In the rows, zero is written as 128.
Each named turn below is shown by a few rows before and after it. Which turns, in which order, take the first row of each later pair to the second? The first pair is answered.
k_385 (before -> after):
[118  83 182 171  73 136 129 105 154  56 138] -> [112 125  79 212 165 189 123 113 105 148 121]
[129 156 136 131 135  96 118 140 143 120 118] -> [123 147 117 124 152 101 112 147 131 133 120]
[131 119 151 118 126 143 127  98 137 133 126] -> [128 125 132 126 138 153 127 101 127 147 120]
k_702 (before -> after):
[100  98 143 105 157 164 121 111 118 112  85] -> [ 96 115 150  99 170 152 115 125 116 108  87]
[126 154 130 123 157 119 119 144 123 127 122] -> [130 148 150 122 132 106 124 141 136 113 131]
[147 156 123 154 101 111 139 111 122 103 184] -> [147 140 108 160 100 132 147  97 119 115 181]
k_386 (before -> after):
[123 142 153 116 124 103 126 146 147 112 137] -> [126 167 136 141 142 117 130 142 144 132 131]
[119  79 168  74  57 129 115 112 151 116 122] -> [ 91 162 159  76 171 131 103 141 127 137  61]
[107 132  94 117 151 115 141 145 146 151 118] -> [121 121  89 135 121 125 152 133 149 156 137]
k_922 (before -> after):
[113  99 120 114 116 131 126 125 129 127 127] -> [128 136 142 134 114 114 136 128 143 111 125]
[126 127 101 149 121 135 128 121 120 153 133] -> [124 121 124 153 115 138 136 106 136 139 118]
[122 125  78  83 173 132 119 173  98 148 133] -> [117  95 165  92 137 157 151 108 144 106  68]
[126 113  72 144 134 131 121 126 117 150 134] -> [130 108 124 153 115 144 140  90 146 121  99]
k_257 (before -> after):
[119 125 175 127 111 144 130 100 149 102  97] -> [110  99 157  90 104 120 107 129 137  99 133]
[139  96 136 132 107 134 144 117 136 134 153] -> [144 104 130 140 107 130 142 126 136 136 161]
[139 133 168 140 172 130 100 125 137 106  87] -> [127 103 160 104 163 120  86 139 130 102 103]
[129  96  79 118 146 152 115 148 123 131 133] -> [143 124  75 147 155 148 123 151 124 142 136]
Now pairs of rows:
Each pair is 2 to 3 turns apart.
[145 155 129 154 136  95 150 144 164  96 179] -> [143 112 136 145 106 108 155 122 171  93 181] -> k_386, k_702
[132 172  85 160 162 158 135 127 105 154 106] -> [116  65 104  87  91 145 117 124 111 114 145] -> k_386, k_702, k_386
[151 142 105 158 125 116 135 124 143 130 145] -> [132 128  92 148 152 138 134 119 136 145 118] -> k_922, k_702, k_257
[128 131  59 112 217  98 104 150 115 147 147] -> [104  85 131 101 203 138 132  85 146 115  63] -> k_922, k_702
[164 112 100 123 133 124  66 139  76 193 177] -> [148 130 137 145 178 172  93  96  92 196  86] -> k_922, k_385, k_702
[137 139 106 145 134 141 131 125 116 146 131] -> [126 119 140 130 127 148 137 106 127 126 106] -> k_922, k_922, k_257
[131 171 127 123 136 109 119 160 129 137 147] -> [133 161 108 131 137 121 119 158 123 151 153] -> k_702, k_385
[138 210 182 172 134 113 148 132 165 111  95] -> [135 144  55 139 121 120 110 176 107 172 194] -> k_386, k_922
[121 141 163 107 143 116 123 148 136 117 106] -> [110 111 151  94 145 131 118 142 132 122 103] -> k_922, k_922
[ 87  99 135  65 143 144 115 117 138 146  63] -> [131 195 146  96 124  75 106 173 142 126 126] -> k_257, k_922, k_922
[153 149  91 177 106 149 143 140 102 154 175] -> [120 120  82 148 151 182 135 127  87 165 124] -> k_922, k_702
[ 98  82 147  93 122 128 140 112 133 145  85] -> [126 169 100 139 155 107 134 154 113 181 119] -> k_922, k_922, k_257
[131 168 124 166 128 157 160 111 131 143  97] -> [141 133 145 151  70 138 161 106 141 118 131] -> k_702, k_386
[124 146 109 131 152 125 116 135 121 151 122] -> [119 115 145 122 127 136 128 109 140 127 101] -> k_922, k_385
[154 152 128 140 151 127 130 119 134 128 126] -> [161 135 117 135 127 117 122 129 131 128 155] -> k_386, k_257, k_922
[ 92 155 151 113 179  85 115 160 131 102 129] -> [148 155 131 196 110 110 155 117 153 125 166] -> k_702, k_386, k_386
[129 164 163 153 162 114 123 143 112 118 108] -> [144 166 127 171 151 120 124 148 105 141 137] -> k_385, k_386, k_702
[128  85  90  73 151 120 110 146 116 148 139] -> [161 110  77 112 126 110 118 148 119 158 174] -> k_257, k_386, k_702
[130  96  96 142 180 164 131 144 105 152 149] -> [128 110 176 105 147  98 125 166 131  83 154] -> k_257, k_702, k_385
[151 156 128 183  90 145 147  82 137 129 126] -> [134  85 116 139  66 143 134  85 134 122 149] -> k_386, k_385, k_386
[ 61  85 122  85 168 161 122 111 114 141 101] -> [ 98  62 102 131 108 179 142  81 127 158 138] -> k_386, k_386
[168 108 146 133  63 123 131 104 147 118 121] -> [140  68 131  96  83 137 117 107 132 123 106] -> k_385, k_257, k_385
